128 stands for zero in the data rows.
In the table below, every row is followed by its label. The labels come from one hidden rule.
[128 115 104 114 107 240 182 175  46 156 102  87 108 130 114 105 135  96
 167  79  19 117  80 106  80 147 156 120 145 107 166  70] T
[131 133 133 138 121 111 164 140 123 131 138 112 124 141 132 121 140 122
 134 121 152 142 121 134 125 116 101 127 125 113 123 123] P
[107 130 113  85 125 107  89 115 139 109 148 121 140 105 100 130 114 151
 103 129 200 129 155 139 138 122  96 114 117 146 112 130] P
[129 127 167  90 144 133  89 131 113 150 156 157 123 114 120 132 130 153
 156 135  94 126 137 138 121 130 138 131 127 130 123 111] E
[118 133 101 114 138  69 154 128 165 128 136 123 130 104 129 126 118 142
 117 124 143 119 109 108 119 124 139 119 125 118 115 147] S
[117 115 135  74 115 128 149 118 153 125 132 115 139 111 104 144 115  77
 136 131 144 106 106 143 138 119  73 114 137 109 104 158] S
[119 104 100  80  97 187 255 164 114 133 150  73 107  92  73 108  77  73
 162  76 120  87 135 211  94 163  22 101 152 117 112 124] P
[127 131 117 136 125 129 134 131 127 128 130 124 133 134 116 135 122  95
 128 128 176 105 130  97 131 119 129 138 130 137 119 108] P
[122 112  83 107  97 183 197 166 104 136 130  89 105 108 117 115 109  82
 181 123  97 115 101 213 110 137  80 122 139 110 133  95] T
[131 136 135  51 114 155 120 119 185 112 134 172 129 112 127 126 137 172
 116 126 175 123 137 149 136 123 154 131 128 140 141 167] A
[118 151 114 131 156 101  15  67 164 111 137 166 163 121 144 156 130 176
  79 167 168 119 141 111 151 104 116 129  99 160 116 165] S
[135 148 120  93 150  43  65 104 166 123 132 151 140 125 104 152 144 167
 107 129 116 113 182 131 145 121 104 130 117 141 110 126] P
[137 138 137 189 129 171 155 128 102 147 122 136 150 154 155 129 166 120
 123 125  89 165  48 153 124 127 184 145 125 121 146 119] Q
[136 108 106  91 115 142 194 152 130 156 106 107 113 139 132 125 149  97
 140 124 120 136 121 158 103 141 109 129 138 126 140 112] Q
[154 146 171 196 129 252 138 156 120 171  99 155 111 176 168 117 175  87
 164 132  56 166  59  68 124 148 187 154 129 120 155  93] Q
[157 155 160 220 127 191  96 151  92 156  74 162 135 164 167 134 142 150
 138 127  48 168 104  56 116 128 195 156 128 122 154  97] T
[117 117  89  99 131  96 192 138 139 118 135  85 128 109 102 127  97 174
  87 136 126 103 134 120 108 123  93 133 140 125 117 150] S
[125 108 146 135 115 186 227 178  67 147  91 122  97 118 142  86 143  62
 187 113  57 140  75 147  86 152 138 125 143 100 159  99] T
[129 119 121 137 118 107  90 126 126 125 153 130 132 131 118 126 129 136
 123 117 101 129 134 132 112 125 147 117 139 117 124 124] P
[126 100 126 138 109 190 235 162  74 164 116 115 108 109 131 124 129  52
 187  91  76 143  57 160 101 137 154 125 151 103 139  71] Q
[123 131 127 155 132  74 126 108 135 118 149 139 141 133 138 142 129 138
  86 145 177 135 163 108 143 128 140 123 112 130 128 165] P
[104 104  95  58 115  67 147 114 159  95 177  98 117  97  70 136 103 110
 152 140 197  95 180 242 128 109  34  94 138 115 103 141] P
[119 140  99  92 147 123 141 113 138 115 177 168 146 131 117 135 112 171
  84 142 192 117 155 144 155 112 113 116 121 161 121 149] P
[132 132 144 162 114 199 175 142  97 147 111 119 130 124 136 115 114 133
 157 114  86 140 130 151 115 135 161 142 143 112 145 113] T
[142 120 145 125 117 182 160 139  93 163 104 115 115 149 159 104 132  98
 188  85  82 148 100 123 100 140 166 120 133  97 140  99] T
[139 137 135 189 133 196 133 166  92 144 112 141 114 151 169 115 127 142
 150 104  95 131  70 100 111 140 153 148 130 108 139  95] Q
[128 131 129 112 124 100 126 126 142 108 140 125 134 118 127 120 122 137
 126 113 163  96 151 124 125 140 102 131 136 122 121 122] P
[125 114 132 132  98 187 209 164 119 153 113 102 106 119 116 109 107  50
 158  79 148 127 107 166 102 139  93 115 145 116 121  96] A
[131 132 122  79 136  39  86  93 188 104 132 137 149 123 102 152 107 156
 119 143 205 111 198 124 147  99 104 131 124 157 110 149] P
[135 133 139 140 136 123  75  69 170 113 127 168 136 129 124 140 123 174
 128 152 146 122 151  90 154 115 131 135 118 147 128 141] S
[150 148 184 203 126 220  96 145  96 162  89 136 129 166 173 107 174 133
 158 116  43 166  45  39 108 160 191 144 115 108 168  91] Q
[136 123 141 100 127 106 103  98 130 121 147 122 128 130 104 137 125 136
  84 161 181 113 187 188 139 128 105 126 128 135 122 130] P
[144 173 144 152 155 115  69  66 152 115  99 150 139 175 173 142 147 202
  68 154 156 132 139  66 147 105 194 134 108 149 134 146] S
[140 117 122 141 110 208 182 161  70 131 112 114 115 109 134 126 123  74
 132 100  66 127 126 139 119 143 163 130 124 113 141  92] T
[147 117 143 214 102 206 193 186  43 168 104 114 106 113 168 109 146  20
 178  63   6 159  76  72 105 162 205 143 137  81 149  87] T
[115 118 112  91 130 155 180 151 150 126 150 105 119 107 109 127 101 165
 126 124 136 113 122 157 134 140  79 119 136 118 124 121] S
[122 123 105 123 142 137  72 116 170 133 131 136 146 131 114 131 139 148
  84 138 158 121 169 120 137 108 123 122 121 149 119 160] P
[121 128  96  92 132 146 162 114 133 121 171  88 120  89 119 123 122  89
 143 132 108  96 148 208 128 138  87 118 135 126 116 112] P
[139 147 133 137 143  94  71 104 168 131 129 153 134 133 119 119 140 129
 121 124 141 158 134 140 122 115 141 146 132 133 125 130] S
[128 134 144 132 141  52 114 105 155 134 135 134 134 116 148 134 118 175
  87 104 175 138  98 152 132 116 155 136 119 124 112 123] S
[138 108 156 136 136 139  69 122 149 118 136 130 115 119 144 119 126 128
 127 163 145 142 118  95 120 130 105 123 128 125 134 121] A
[115 111 109  88 137 123 149 103 154 112 133 159 129 107 106 131 111 146
 111 117 165 136 170 140 151 115  85 123 128 136 112 150] P
[125 127 148 139 128 113 115 124 147 105 126 129 143 150 116 135 130 115
 139 130 136 120 110 127 144 114 145 138 131 133 126 133] A
[125 114 126 126 123 145 208 163 105 131 123 101 101 114 111 107 124  78
 160  75  76 131  83 147 117 143 146 104 148 120 142 133] Q
[142 129 180 200 147 128  74 117 155 138 133 145 127 170 170 132 145 160
 112 141 108 154  81  87 146 135 174 144 105 147 151 126] Q
[111  94  70  44 101 120 252 170  98 129 156  72 111 102  96 115  88 103
 173  91 104 115 144 241 106 158  65 102 140  91 131 104] E
[109 122 101  95 126  65 122 105 175 107 159 133 141 100 128 155 117 161
 100 172 180 104 122 149 142 116 119 123 131 156 109 159] S
[140 139 122 160 142 126 111 112 149 107 129 177 138 148 137 122 137 159
 106 145 121 139 122 121 157 114 146 130 123 147 115 123] S
[123 130 118 110 114 174 159 149  95 138 140 132 134  85 125 122 121  72
 115 124 137 122 138 104 131 130 106 123 139 119 133 110] E
[137 144 124 140 130  60  70 112 179 122 122 139 148 109 103 131 130 168
  72 150 152 109 114 100 150 118 113 119 113 133 109 135] S
[115 115  95 102  99 115 214 156 120 145 134  93  98 112 121 115 105  52
 159 107 125  86 135 142 123 132  91 108 151 122 100 117] P
[128 124 146 155 119 156 148 127  94 133 112 109 129 136 150 113 130  99
 164 102 113 133  93 115 112 129 124 133 129 119 157 120] T
[111 132 123 118 147 102 102 123 168 106 148 134 136 121  97 136 107 141
 111 176 183 131 143 148 136 114 110 123 122 133 131 155] S
[127 125 149 170 132 173 178 135  95 141 103 129 109 124 130 121 150  72
 144 112  89 141 106 162 110 149 164 110 143 108 155 106] T
[124 163 161 142 155  96  24  84 194  90 147 148 153 149 141 163 150 197
  67 169 173 136 149  71 169 122 170 145 108 149 128 151] S
[126 130 138 144 121 106 106 112 137 112 145 144 127 134 113 139 109 138
 113 150 150 133 136 109 139 128 144 125 109 135 111 130] P
[140 135 166 182 125 187 120 149 122 143 108 155 105 130 180 130 158 158
 131 135  51 148 106  46 123 138 186 155 127 142 169 126] Q
[132 150 150 177 151 176  73  95  87 149 125 144 135 141 176 148 145 146
 122 147 128 138 111 117 135 128 105 119 126 131 128 144] T
[122 121 111  98 123  72 144 150 151 128 137 132 139 126 127 138 122 148
 115 164 139 113 155 143 128 113  76 125 122 130 118 145] P
[130 141 127 136 155  28  40  92 145 105 140 168 146 144 116 149 134 179
  82 173 209 146 159 120 151 109 112 144 116 145 125 156] P
[113  93 109 114 123  81 178 153 125 121 145  88 138  97 110 113  95 116
 165 124 120  91 200 203 117 128  98 102 124 131 114 124] P
[127 154 162 164 130 124 105 103 143 117 135 148 130 127 129 128 126 158
 105 132 138 142 135 118 124 126  96 136 117 144 124 162] S
[138 133 156 180 137 155  65 126  94 113 124 140 130 153 134 129 159 146
 103 133 100 154 103  65 140 110 151 138 129 133 150 118] T
[124 125 122 101 131  95 118 106 129 119 150 112 123 124 117 126  95 140
 157 142 149 109 133 148 134 115 111 123 133 126 117 150] P
[119 140  99  91 147  62  54  66 208  91 158 138 146 127 115 150 110 178
  78 160 193 107 167 117 149 116 101 118 113 136  96 161] S
[124 121 108 114 113 124 179 125 134 122 138 116 111  99 100 126 105  88
 143 107 180 110 160 189 110 129 104 134 132 138 118 150] P
[127 137 151 120 140  87 125 110 155 134 113 147 124 136 140 119 151 173
 108 137 125 128 111 138 129 118 149 140 122 130 118 121] S
[131 140 143 107 128 134  62 140 138 123 141 138 127 141 140 112 121 124
 112 131 166 141 134  92 132 123 118 134 131 127 134 126] T
[136 144 171 171 150 152  69  96 120 103 116 139 143 156 151 147 135 159
  97 146 153 146 128  60 139 107 150 150 117 153 135 135] T
[126 141 124 107 136  61 134  97 143 115 147 142 147 123 133 143 109 138
  89 149 120 130 173 175 146 111 123 146 124 134 140 156] E
[123 116 111  98 112  95 141 130  98 148 147  93 121 110 114 131 129 122
 156  96 138 125 109 145 110 153 134 111 146 130 132 142] T
[132 131 117 167 134 187  99  99 137 141 108 131 125 136 131 120 143 101
 121 122 131 154 126 125 135 121 136 141 136 119 122 159] S
[129 156 151 149 136 106   5 117 159 107 120 168 139 152 145 139 141 153
  97 145 132 148 134 105 149 109 136 146 105 158 122 153] S
Which label does each new row get?
[112 129  83  81 122 108 151 141 129 109 131 117 123 122 119 135 129 108
 120 132 175 116 158 166 123 132 101 117 136 123 110 126] P
[148 134 169 235 129 166 132 153  88 159  86 140 125 171 165 102 156  84
 148 125  51 169 100  53 121 154 161 137 118 121 153 100] T
[136 162 151 176 147 153  59 109 168 108 116 155 154 152 125 148 138 214
  83 159 136 133 149 103 162 105 171 150 106 154 126 157] S
[131 134 164 133 133 156  92 115 134 135 116 158 130 168 158 125 135 113
 112 107  97 153 100  79 131 146 156 143 125 118 150 130] Q
[112 121 110 101 145 104 141 102 126 110 136 146 143 135 125 132 111 122
  91 158 151 119 148  87 148 126  95 134 132 139 112 167] P
[140 131 165 150 127 173 162 146 103 153  79 137 129 162 166 121 147 126
 163 117 104 157  99  81 126 139 175 135 131 125 152  94] T
[117 132 102 102 133 118 139 129  92 135 153 112 112 129 104 124 123 120
 136 134 180  88 136 135 142 129 138 120 138 127 124 130] E
[147 161 187 198 158 142  53 131 124 149 109 188 139 178 177 131 158 142
  77 143  59 153  79  39 134 125 175 143 119 141 142 122] Q
[134 139 161 152 141 169 111 137  82 154 104 117 120 152 134 105 154 131
 135 112 113 144  74 123 133 132 139 152 132 134 143  99] Q
[132 128 163 190 133 151 115 123 112 144  97 146 125 159 131 125 164 149
 145 129  67 141  54  90 116 129 177 145 114 140 125  88] Q
[133 148 151 167 157  40  85  86 176  96 135 195 160 142 124 155 134 214
  75 189 121 149 135  82 177 100 150 144 117 178 103 148] S
[132 149 111 107 158  97  60 116 187 105 156 163 157 138 105 149 140 151
  59 168 175 125 138  71 160  99  87 136 120 143 114 163] S
[127 140 146 122 147  80  56 107 159 121 122 167 146 126 122 138 121 142
  80 167 132 139 129 101 136 107 116 136 114 144 126 159] S
[109 111 107  80 113 141 255 145  97 140 136  84 118  87 105 113  95  49
 128  93  98  99 164 163 109 145 119 112 146  97 126 101] E
[119 127 145 124 149 112 157 128 163  91 157 135 123 123 100 141 120 135
 106 142 145 101 121 131 136 108 151 115 116 152 123 166] S
[128 155 141 167 154  70  87 114 175 107 153 153 140 137 114 150 147 177
  97 172 188 114 143 113 140 117 138 127 112 132 119 169] S
[130 121 151 128 137  71 114 103 162 116 137 117 144 130 103 150 119 155
 109 158 159 104 167  89 139 115 120 137 133 141 102 179] P
[118 135 130 128 140  95  89  90 156 100 136 142 159 144 107 149 135 164
 116 153 186 102 138 108 152 116 101 137 126 141 125 157] S
[122 107  91  98 141 104 143 111 126 114 143 135 140 104  93 121 106 119
 149 154 152  87 152 132 142 141 107 124 123 129 113 136] P
[123 141 101 120 144  84  76 105 177 111 136 144 146 102 128 137 135 139
  99 168 165 128 130 120 135 111 151 124 113 138 124 142] S
[113 131  77  63 152  37  96  70 149  77 162 131 148  94  99 144 121 176
 104 158 171  96 205 123 169 118  60 118 112 141  87 167] P
[124 146 181 134 149  71  48  92 176 102 135 152 156 117 118 142 117 184
  38 159 170 113 141 115 156 103 122 133 110 153 110 138] S
[114 114  74  72 122  97 140 134 154 106 171  89 137 110  85 127 102 131
 132 156 157 107 172 233 131 130  80 111 128 117 109 153] P
[132 146 149 167 143 139  51 123 143 116 130 140 147 140 128 142 132 160
 105 139 155 147 161 138 137 110 165 134 118 135 119 150] P
[136 118 139 123 102 192 138 155  75 162 103 101 101 119 145 124 133  99
 151 100  88 150  70 106 124 145 169 133 135 105 141  91] Q
[128 132 126 111 140  83  38 100 151 105 137 181 146 146 138 143 126 159
 102 161 132 116 155  68 142 121 146 134 111 145 105 172] P
[119 131 112  59 131 115 101 108 176 105 168 134 144 124 108 138 110 151
 112 152 163 102 140 123 121 117 120 135 131 118 100 142] S
[132 114 104 110 106 172 184 157 107 130 126  89 120 119  97 107 134  89
 184  99  83 131 106 111 108 131 126 107 139 106 137 101] T
[127 125 126  99 120 161  78 132 139 127 140 115 124 115 104 124 106  88
 102 118  97  94 131 170 141 120 117 118 123 127 122 103] S
[134 134 123 138 131 151 184 138 142 145 126 120 134 114 132 132 134 125
 129 124 167 138 130 123 118 145 136 122 127 128 123 141] S
[136 138 160 164 120 165 136 161  98 143 113 115 110 132 165 116 153 100
 147 105  59 156 128  92 122 140 130 145 125 122 128 134] E
[131 117 144 143 121 101  89 111 125 106 137 147 137 134 113 138 161 160
 100 111 106 148 148  81 115 105 130 135 129 112 122 141] P
[119 132 135 150 146  84   8  72 144 124 133 158 149 138 157 144 140 169
  87 145 108 112 135 150 142 119 142 138 113 152 120 171] S
[138 153 152 211 121 181 145 144  65 163  84 150 111 164 161 110 170  97
 159 128  51 164  68  76  96 145 177 155 122 118 155 105] T
The hidden rule looks at only part of the columns. Which column or columns, counting from 0, in order?
8 22 30
A new table starts here. A hidden rule labels the rows of this table. It goes by one to three of the table's principal directions, not those with the most spread.
[129 115 162 122 106  93  99 156  70 127  88 141 174 127 135  98 107  96
 115 158 129 119 173  77  63 183  87 148 100 120 186  55] j935
[169 141  61 143 221 109 157 113 137 159 168 110 138 127 154 135 142 149
 132 113 120 168 115 116 172 126 147 134 154 101 108 134] j629
[ 94 147 139 120 128 110 132 138 166 135 133 145 134  94 142 109 135 114
 114 125 135  95 127 145 129 121 112 150 126 101  79 139] j629
[ 79 148 123 132 130 139 142 124 206 132 136 143 134 108 135 123 122 138
 115  92 138  94 133 153 167 100 138 166 154 122  69 152] j629
[145 136 122 171  76 230 190 107  99  96 148 111  54 153  55 123 136 193
 144 121 116 183  76 143 149 113 157 119 157 150 121 193] j629
[161 108 139  84 164  10  76 164  73 146 113 161 159  78 182 121 127  47
 122 171 121  78 165 126  56 147  85 111  70  93 143  84] j629
[145 110 148  99 108 106  96 126  77 114 111 143 135 127 133 151 121 105
 124 162 135 129 140 118  81 132 120 102 108 142 161 106] j935
[152 125 142 145  99 165 141 131  65 103 113 138 120 138  94 117 130 131
 129 154 126 146 127 113  98 148 127 131 121 146 160 124] j935
[ 86 171 115 172  99 229 213  99 198 125 158 117  65 124  76  88 150 207
 120  74 122 153  66 167 203  87 156 167 180 129  41 213] j193
[140 109 147  99 134  65  81 153 108 127 114 155 133 100 156 129 128  68
 129 153 126  72 150 147  90 127 108 105  80 120 137 117] j159
[152 127 108 115 175  83 114 127 137 152 147 116 143 138 156 159 135 111
 136 138 119 127 132 132 136 119 145 105 129 123 128 123] j159
[142 120 157 125  95 136 114 128  80 118 111 137 119 141 111 122 133 115
 119 159 122 129 128 115  92 140 121 110 106 150 158 120] j159
[122 118 161 120  77 144 118 140  87  96 105 144 113 113 109 112 124 118
 129 148 137 121 127 130  88 141 105 123 105 129 148 122] j935
[115 122 129 123 168  68  96 161 165 148 118 132 171 111 169 118 125  78
 134 121 129  72 165 132 131 144 107 141 103 105 128  96] j629
[113 135 103 157 157 153 140 136 187 130 143  94 148 158 130 140 124 147
 154  97 133 134 132 127 184 135 149 143 155 123 132 125] j629
[132 128 143  88 161  18  91 150 111 173 114 150 170  91 184  96 127  76
 100 148 115  92 160 110  78 146  88 137  93  92 126  74] j935
[141 119 163 111  93 121 102 135  70 107 109 152 127 126 120 129 130  98
 117 174 132 117 136 118  73 142 114 109  98 141 156 114] j159
[146  95 132  99 120 128  92 118 122 111 121 103 109 148 130 188 136 113
 166 136 134 129 112 161 133 102 144  59 108 160 161 139] j935
[ 70 132 171 116  49 170 123 127 158  88 115 161  85  95 104 112 125 130
 114 120 149  87 111 169 120 100 114 132 118 135  85 173] j629
[130  94 169 104  82  95  75 137 117 124 101 135 133 152 125 182 108  79
 139 152 116  79 165 143  86 112 135  84  99 176 164 121] j159
[116 131 152 149  70 203 140 134 104  76 119 126 116 154  84 126 121 153
 141 143 146 150 117 120 122 146 137 135 139 143 161 129] j629
[139 155  89 151 175 134 171  99 134 167 153 124 138 130 134 104 136 167
  92 112 118 175 119  86 152 136 132 163 163 114  97 129] j159
[150  99 152 125  83 162 100 129  61  88 104 118 115 158 103 146 123 124
 145 161 139 154 126 108  93 154 121  87 102 157 202 108] j481
[105 123 183  96  87 104  89 144  82 115  85 160 147  95 141  83 133  88
  98 166 147 103 141 104  61 164  71 133  79 116 150  82] j629
[124 126 124 133 128 149 129 122 138 115 130 129 126 131 121 146 130 127
 133 127 137 125 127 135 138 121 135 124 131 139 123 141] j159
[152 131 124 142 135 123 137 137  89 130 125 124 160 151 120 132 116 130
 132 146 120 150 150  95 108 154 137 145 142 130 164  93] j935
[ 96 147 134 130 111 141 148 122 143 131 130 136 123 107 126  92 128 152
 103 117 137 141 116 115 129 134 108 157 141 105  97 130] j159
[161 132 115 158 137 131 166 145 105 137 146 123  83 111 107  94 147 130
 144 126  98 126 104 153 131 126 124 125 114 109 105 169] j629
[162 123 122 143 136 134 136 150  92 114 139 116  97 124 118 106 145 124
 155 142 119 137 104 141 126 144 123 106 104 107 146 141] j481
[138 107 142 116 109 115 113 136 104 125 109 130 103 113 125 113 130 114
 138 125 119 112 123 147 110 124 111 107  96 133 141 131] j935
[110 145 131 132 126 131 140 129 144 131 135 135 130 115 129 109 132 134
 114 127 132 126 123 124 131 131 120 147 135 111 103 133] j481
[105 148 132 128 139 102 136 157 150 133 131 132 151 102 146  90 127 121
 128 123 133 111 134 130 127 145 110 164 131  82 108 108] j935
[108 121 161 106  97 107 104 129  99 130  98 148 140 104 138 101 124 109
  98 145 138 119 141 102  80 150  83 133 101 122 138  97] j629
[154  94 140 111 119  92  87 156  94 109 115 114 136 141 135 168 114  91
 169 153 126 112 149 139  97 138 126  84  99 132 185 104] j629
[111 156  97 158 145 193 184 123 175 107 158 112 108 118 107 123 146 170
 151 100 143 151  88 159 189 112 150 153 167 107  80 173] j935
[ 89 152 122 116 170  65 123 140 210 174 141 139 158  98 174 106 129 108
 106 101 122  78 146 143 153 113 120 164 135  93  65 125] j629
[136 127 160 129  68 140 137 125  78 126 114 149  80 123  97  83 125 141
 106 136 105 130 115 129  91 124 118 125 111 142 131 144] j935
[121 119 136 154  60 221 162 116 135  87 134 108  50 146  65 138 130 174
 162 103 123 146  83 175 159  95 154 103 142 160 121 198] j935
[122 122 145 161  85 162 147 137 148 132 125 105 100 163  87 131 120 141
 150 110  99 116 128 147 143 116 147 121 134 158 134 158] j629
[113 136 147 135  81 166 150 132 120 110 126 132  77 111 100  78 136 155
 128 115 124 133  93 150 131 122 118 133 121 118 111 157] j935
[146 137  85 142 185 110 147 132 141 145 155 115 134 120 147 119 132 141
 135 113 124 147 122 120 156 136 131 140 142  94 113 128] j629
[139 132 134 161  68 224 174 109 115 102 146 104  38 158  61 118 145 186
 146 117 111 170  65 158 156 103 157  98 141 156 120 202] j159
[145 139 107 141 160 128 148 150 121 112 151 116 138 118 129 138 140 123
 157 145 137 140 117 136 134 142 131 131 136  93 123 131] j629
[136 125 132 151  85 201 150 115  85  95 122 110 116 167  84 132 117 175
 136 135 137 189 115  96 124 149 140 129 152 149 174 119] j629
[122 122  68 136 192 128 139 109 231 150 164  93 119 137 149 185 130 146
 163  65 125 118 117 178 221  74 172 112 161 135  83 177] j629
[113 142 157 151  56 213 164 114 101  98 123 132  74 134  71  90 140 170
 115 133 129 158  87 127 122 130 124 133 133 144 120 165] j159
[127 107 155 102 117  85  74 138 118 131 108 135 154 141 149 153 117  85
 123 154 130  98 161 115  93 137 118 102 100 145 164  96] j481
[119 155  98 145 166 129 163 111 163 164 148 108 157 145 137 118 124 168
 113 102 121 167 129  97 164 133 143 167 175 114 109 113] j935
[156  94 161  85  85 100  81 115  54 118  99 151 101 123 127 144 125  99
 115 163 123 122 130 129  65 118 112  74  82 162 167 121] j935
[177 122 105 161 167 130 138 140  99 139 130  98 165 183 117 153 122 126
 159 138 107 152 153 100 137 155 159 129 142 148 187  95] j193
[132 121 120 122 140 116 118 122 118 137 125 115 141 137 141 129 123 136
 124 127 132 152 132 101 125 144 118 122 128 122 151 102] j159
[112 121 174 104  62 114 112 148  83 106 109 152  92  88 120  83 126 116
 117 150 131 113 115 137  71 138  84 118  90 103 128 128] j629
[124  91 169  70  85  82  60 116 102 128  92 143 125 128 146 161 114  92
 116 147 130 101 146 134  79 110 113  76  89 166 163 106] j935
[182 135 103 147 179 103 149 143  97 151 151 112 128 137 131 120 147 118
 146 145 101 142 120 127 130 140 141 120 123 111 136 129] j159
[ 93 158 136 110 138  76 141 138 174 161 141 164 110  58 157  67 143 114
  91 111 118  77 115 163 128 103 100 161 117  80  35 158] j935
[ 93 132 148 112 102 131 121 142 169 111 128 131 107 105 130 122 133 122
 142 117 138  95 111 175 140 105 125 122 120 115  98 152] j193
[149 132 101 132 162 132 140 126 110 123 137 114 148 137 134 135 128 145
 142 129 135 165 124 111 140 142 139 136 147 115 148 106] j935
[124 155 115 143 150 134 167 131 125 138 140 139 124  92 129  74 146 143
 109 123 129 141 108 119 133 143 107 167 134  88  88 134] j935
[114 123 141 113 106 113 111 116 130 142 115 133 140 142 134 133 108 135
 107 123 124 130 147 107 113 126 128 132 136 145 140 107] j629
[167 112 125 137 154 107 113 141  81 128 110 140 162 136 131 140 125  89
 133 153 121 113 164 108  99 151 125 129 107 145 168  97] j935
[123 118 176  85  99  78  88 130  58 126  80 176 170  93 144 118 122  74
  86 179 141 103 166  93  35 152  80 137  89 136 150  72] j193
[100 146 141 119 125 100 126 129 131 146 120 155 155 102 148  85 119 126
  83 130 134 121 146  94 103 148  97 170 129 102 108  98] j159
Which label does each new row get?
[123 140 105 132 156 125 142 115 150 147 146 113 135 130 142 124 131 152
 119 114 131 156 118 110 151 132 128 137 149 110 112 126] -> j481
[145 127 119 119 146 128 124 114 102 124 129 133 134 123 135 137 139 125
 120 145 138 147 121 114 119 134 123 118 123 130 134 122] -> j629
[106 149 133  99 151  59 121 126 165 168 140 144 166 106 165 141 127 104
  98 138 124 102 147 127 113 111 124 145 141 108  79 117] -> j159
[135 135 126 120 128 125 139 116 116 136 136 134 107 115 128 115 139 138
 116 130 122 140 108 134 124 117 126 123 127 123 109 143] -> j935
[140 140 106 159 130 182 168 121 113 114 141  96 137 165 100 135 123 179
 146 123 132 194 115 100 150 148 151 146 172 127 154 117] -> j935
[136 150 101 154 126 205 188 110 119 105 156  98  93 138  93 118 147 194
 148 118 137 202  70 131 166 127 147 133 167 113 116 160] -> j193
[136 143 123 139 116 156 164  92 108 154 132 129 104 140 106  99 134 173
  92 117 109 172 107 102 131 121 134 142 149 145 113 142] -> j935
[130 111 160 152  49 213 133 132 102  76 110 116  84 170  65 142 123 146
 161 133 127 134 112 151 128 123 153 102 124 178 172 156] -> j935
[158 138  91 131 153 163 162  86  72 131 141 107 130 144 122 122 135 190
 111 133 140 235  97  68 132 152 127 133 162 120 153 104] -> j935
[130 157 109 149 145 155 169 101 108 150 141 117 148 144 122  99 133 177
  91 131 130 201 116  62 131 160 121 164 165 113 126 105] -> j159
[119 143 115 125 140 128 145 119 154 138 145 119 126 124 133 133 133 147
 127 117 129 142 114 137 148 114 138 134 150 115 101 140] -> j935
[109 116 139 118 109 115 104 141 156 116 126 133 122 123 135 146 113 113
 140 120 132  92 141 153 130 113 130 117 120 129 125 137] -> j629
[155 148  89 158 171 156 163 109 130 141 160 102 150 175 119 157 131 164
 133 131 123 184 124  96 161 136 168 139 177 135 137 125] -> j159
[134 129 131 115 175  62 101 148 108 150 108 149 197 106 170 111 127  77
 107 152 135 102 173  89  92 167  95 157 105 106 144  64] -> j935
[125 131 136 149  94 206 146 117 107  92 124 124  93 138  92 107 143 157
 129 131 143 159  94 123 139 141 125 123 125 140 141 149] -> j159
[107 139 106 136 147 139 144 112 193 149 148 110 119 136 134 137 130 154
 128  91 124 131 116 142 179 103 147 133 154 128  91 155] -> j629
[137 130 111 139 119 165 157 127 141 109 157 101  81 136 104 147 137 160
 165 115 124 153  87 168 162 102 155 103 147 122 112 176] -> j935
[142  93 110 109 164  98  77 103 135 145 108 118 178 164 159 195 107 107
 126 122 136 127 173  97 132 127 140 103 127 174 179  86] -> j629
[137 128 112 133 155 128 128 136 125 117 134 126 149 127 136 140 127 123
 140 134 141 134 136 121 133 141 130 135 133 115 138 115] -> j629
[125 127 131 139  93 194 145 110 105  95 123 120 109 144  95 130 127 165
 131 128 144 170 107 116 133 134 134 126 144 145 147 136] -> j935
[130 121 123 129 130 129 123 124 137 133 130 121 116 133 129 132 127 132
 131 117 123 127 125 134 140 121 132 116 125 134 129 137] -> j159
[ 62 137 123 108 117 145 134 104 220 135 134 121 102  97 142 116 130 163
 118  69 147 119  98 165 182  87 122 138 147 116  63 163] -> j935
